In the rows, zero is written as 128.
One turn sends every row of this set to another row. A few are shown first. Where does it send the rows asked after them?
ved: [122 152 143 108 164 137 143 104 112 141 124 118 136 138 135 147 147 114
 159 138 137 113 161 162 107 148 138 132 128 147 146 150 132 149 133 137
 129 125]
revi: [122 149 131 157 165 151 103 114 142 166 118 139 130 136 123 126 145 146
 121 136 148 138 106 123 106 132 121  94 131 155 133 144 157 139 159 142
 130 144]
pep: [117 156 148 112 144 134 150 109 153 136 129 131 148 129 129 132 147 114
 144 140 136 136 154 176 126 159 114 121 118 156 156 158 128 150 147 122
 131 149]
Satu: [111 113 151 148 141 138 141 105 123 124 134  99 146 133 134 109 149 143
 114 167 141 155 125 156 137 117 113 116 145 145 144 104 124 159 137 126
 165 122]
sav: [104 149  95 115 151 133 129 122 128 150 128 113 138 103 100 147 120 125
 130 117 125 161 106 134 122 144 140 123 116 113 160 136 171 150 145 133
 124 102]
Suzab: [142 115 111 144 140 111 137  86 135 144 152 118 155 103 135 101 164 139
 169 133 119 118 112 126 122 122  96 108 129 164 127 142 132 146 136 145
 142 126]
Mek: [123 127 148 148 165 127 132 108 113 112 126 110 158 125 112 113 138 141
 146 152 126 150 133 160 153  98 123 116 143 116 140 100 129 179 143 152
 141 140]
nov: [136 143 155 115 167 120 136 119 113 131 134 120 124 127 110 144 142 118
 154 154 128 133 165 152 109 158  98 135 122 129 157 145 131 144 151 124
 115 131]
Siduz: [150 120 108 153 132 118 146 104 139 129 176 100 157 109 142 115 159 147
 149 131 120 129 106 140 111 133 104  99 130 161 138 130 135 148 142 136
 106 120]
nipe: [131 142  80 127 156 120 142 100 153 141 131 101 130  93 116 137 124 129
 126 117 114 148 122 145 135 133 127 141 134 116 146 124 176 149 132 121
 125  94]
fasuf: [121 120 118 136 138 161 134 121 160 124 118 141 151 140 153 117 166 131
 123 135 136 138 125 130  89 144 143 129 121 112 161 126 122 143 115 138
 126 133]
pupe: [103 117 150 135 145 108 127 111 113 138 119 115 127 127 122 114 159 125
 124 161 135 148 113 140 154  99 137 122 141 129 136 109 125 168 140 144
 143 133]
bis: [124  99 106 162 147 129 137  93 154 139 148 120 154 104 160 121 156 152
 162 125 139 125 110 146 121 134  96 109 127 160 139 133 135 152 157 124
 111 130]
Mub: [116 151 108 166 153 139 112 112 128 162 128 128 133 147 122 114 140 118
 101 124 168 137 106 156 123 134 123 100 139 158 147 129 151 139 153 129
 122 132]
Puba: [140 135 132 171 155 141 117 119 116 161 142 140 133 124 112 144 134 123
 111 122 151 112 100 131 129 136 118  88 135 145 140 133 144 139 146 153
 113 131]
tedop: [130 119 109 146 133 127 128 134 142 136 127 124 161 153 153 122 160 122
 118 114 133 132 139 129 100 139 133  99 123  99 143 119 126 156 104 129
 135 133]
Sipe: [133 143 116 144 144 165 123 125 144 116 143 126 153 144 139 120 164 140
 145 131 149 135 130 143 104 127 146 119 131 108 163 119 142 146  91 144
 109 140]
Fela: [153 156 140 134 137 126 144 115 162 158 150 124 159  98 144 118 134 148
 119 132 161 138 124 152 119 136 127 130 120 104 129 110 143 132 138  98
 138 121]
vok: [136 118 120 138 174 151 130  91 127 126 126 108 137 126 120 156 111 127
 163 150 117 126 162 168 147 134 125 148 131 130 146 131 152 135 132 128
 115 125]
bubek: [118 107 110 141 130 112 131 105 128 144 143 112 131  95 163 106 154 160
 153 128 130 118 121 141 110 150  96 104 118 138 124 125 135 151 145 136
 137 141]
maso: [113 138 143 141 161 130 136 100 133 119 130  95 129 142 122 107 165 137
 143 170 140 147 108 159 153  92 122 119 133 135 133 118 126 156 136 123
 155 136]
kedi: [115 137 153 155 148 107 109 114 131 119 133 104 149 128 125 122 143 142
 125 160 140 152 132 155 133 132 142 107 148 145 128 107 116 175 128 135
 155 140]
pekuv: [138 116 112 118 159 118 126 122 120 147 137 124 149  96 104 124 119 151
 135 154 138 165 113 116 155 115 140 122 129 113 146 130 151 156 163 114
 127 137]
padog: [138 166 157 142 137 123 124 105 168 153 136 112 163 113 132 139 134 146
 140 112 150 127 124 129 125 116 130 123 117 126 127 127 145 156 141  94
 139 116]
sozuz: [148 125 100 142 139 112 127  85 125 148 138 104 141 104 148  99 140 145
 168 125 118 121 118 137 116 125  92 116 120 137 143 128 139 164 145 152
 102 110]
fazo: [101 139 162 112 143 135 145 117 115 140 123 140 139 146 135 132 149 130
 158 123 123 140 148 153 111 150  99 115 117 140 147 148 133 137 153 119
 137 132]
reka: [125 127 115 131 147 154 119 128 121 138 135  95 143 109  98 155 127 122
 130 142 107 127 105 158 150 155 100 103 110 136 151 153 150 146 128 154
 133 130]
bitaf: [131 162 142 122 145 109 159  97 167 157 144 116 150  91 125 149 140 129
 123 124 137 133 128 130 120 139 125 113 114 114 129 103 162 149 134 121
 146 107]
ravo: [128 115 115 132 148 139 132 119 144 131 125 149 163 134 129 127 169 136
 143 128 156 131 144 113 101 136 131 121 134 100 151 113 154 142  93 141
 122 145]
dit: [136 112 118 128 157 126 138 124 106 128 141 125 129  98 106 114 129 138
 122 155 116 158 132 143 170 115 132 149 139 115 149 138 137 155 145 121
 124 140]
kile: [133 163 133 131 157 127 154  90 177 139 145 138 148  96 130 127 130 132
 136 130 155 147 119 135 113 120 100 115 109 105 123 108 149 135 135 107
 139 127]
Kaniz: [138 153 117 150 172 155 105 114 129 147 119 136 134 129 105 123 133 112
 101 131 131 127 114 125 117 117  91  84 136 134 149 127 158 155 154 148
 123 123]
kete: [152 122  87 150 150 138 133  75 143 139 140 122 138 107 124 101 128 128
 149 143  95 124 115 122 135 119 130 151 104 134 137 136 135 129 142 132
 133 125]
gorik: [120 129 118 150 151 141 123 113 120 135 129 141 117 140 114 129 129 116
  96 133 167 128 100 130 118 128 103 104 128 138 141 127 140 141 161 133
 100 147]
dega: [140 115 103 136 173 148 116 110 126 140 137 100 159 112 140 159 118 118
 178 143 115 119 136 161 127 143 113 133 113 118 136 131 140 130 117 126
 126 129]
figu: [146 127 106 151 149 137 142 123 148 129 131 110 152 154 111 119 167 127
 135 130 131 139 139 118  94 143 130 119 112  98 164 126 144 150 109 163
 127 151]
ziva: [135 114  90 131 160 161 144  94 137 121 135 132 149 135  98 114 121 135
 121 135 121 141 153 112 126 131 124 124 141 116 167 121 169 140 115 132
 138 143]
bivib: [149 133 106 165 150 149 123 120 140 130 135 127 135 119  92 144 127 112
 107 140 104 141 114 143 152 144 110 121 116 133 154 150 154 136 118 154
 117 130]
kisor: [136 121 113 116 149 142 127  95 133 125 133 116 163 127 106 117 112 127
 141 155 138 145 153  99 135 121 131 124 122 123 167 119 156 155 119 118
 160 152]
zigez: [140 163 128 138 160 116 137 108 161 135 139 105 140  88 110 131 147 133
 138 122 140 119 117 127 112 119 128 144 108  96 128 108 152 150 157 110
 143 121]
Legil: [144 120  86 145 153 134 101  86 125 127 129 116 157 134 125 107 122 114
 158 154 109 120 106 118 124 131 133 137 109 134 140 118 128 132 123 136
 144 137]
Roru: [121 148 137  96 142 132 157 110 124 130 138 108 129 124 145 140 133 106
 133 144 128 138 162 163 102 141 120 121 120 151 149 144 130 162 151 132
 113 133]

kile -> maso
tedop -> bubek
And these:
pupe -> ravo
Legil -> dega
ziva -> kete
fasuf -> bis
figu -> sozuz

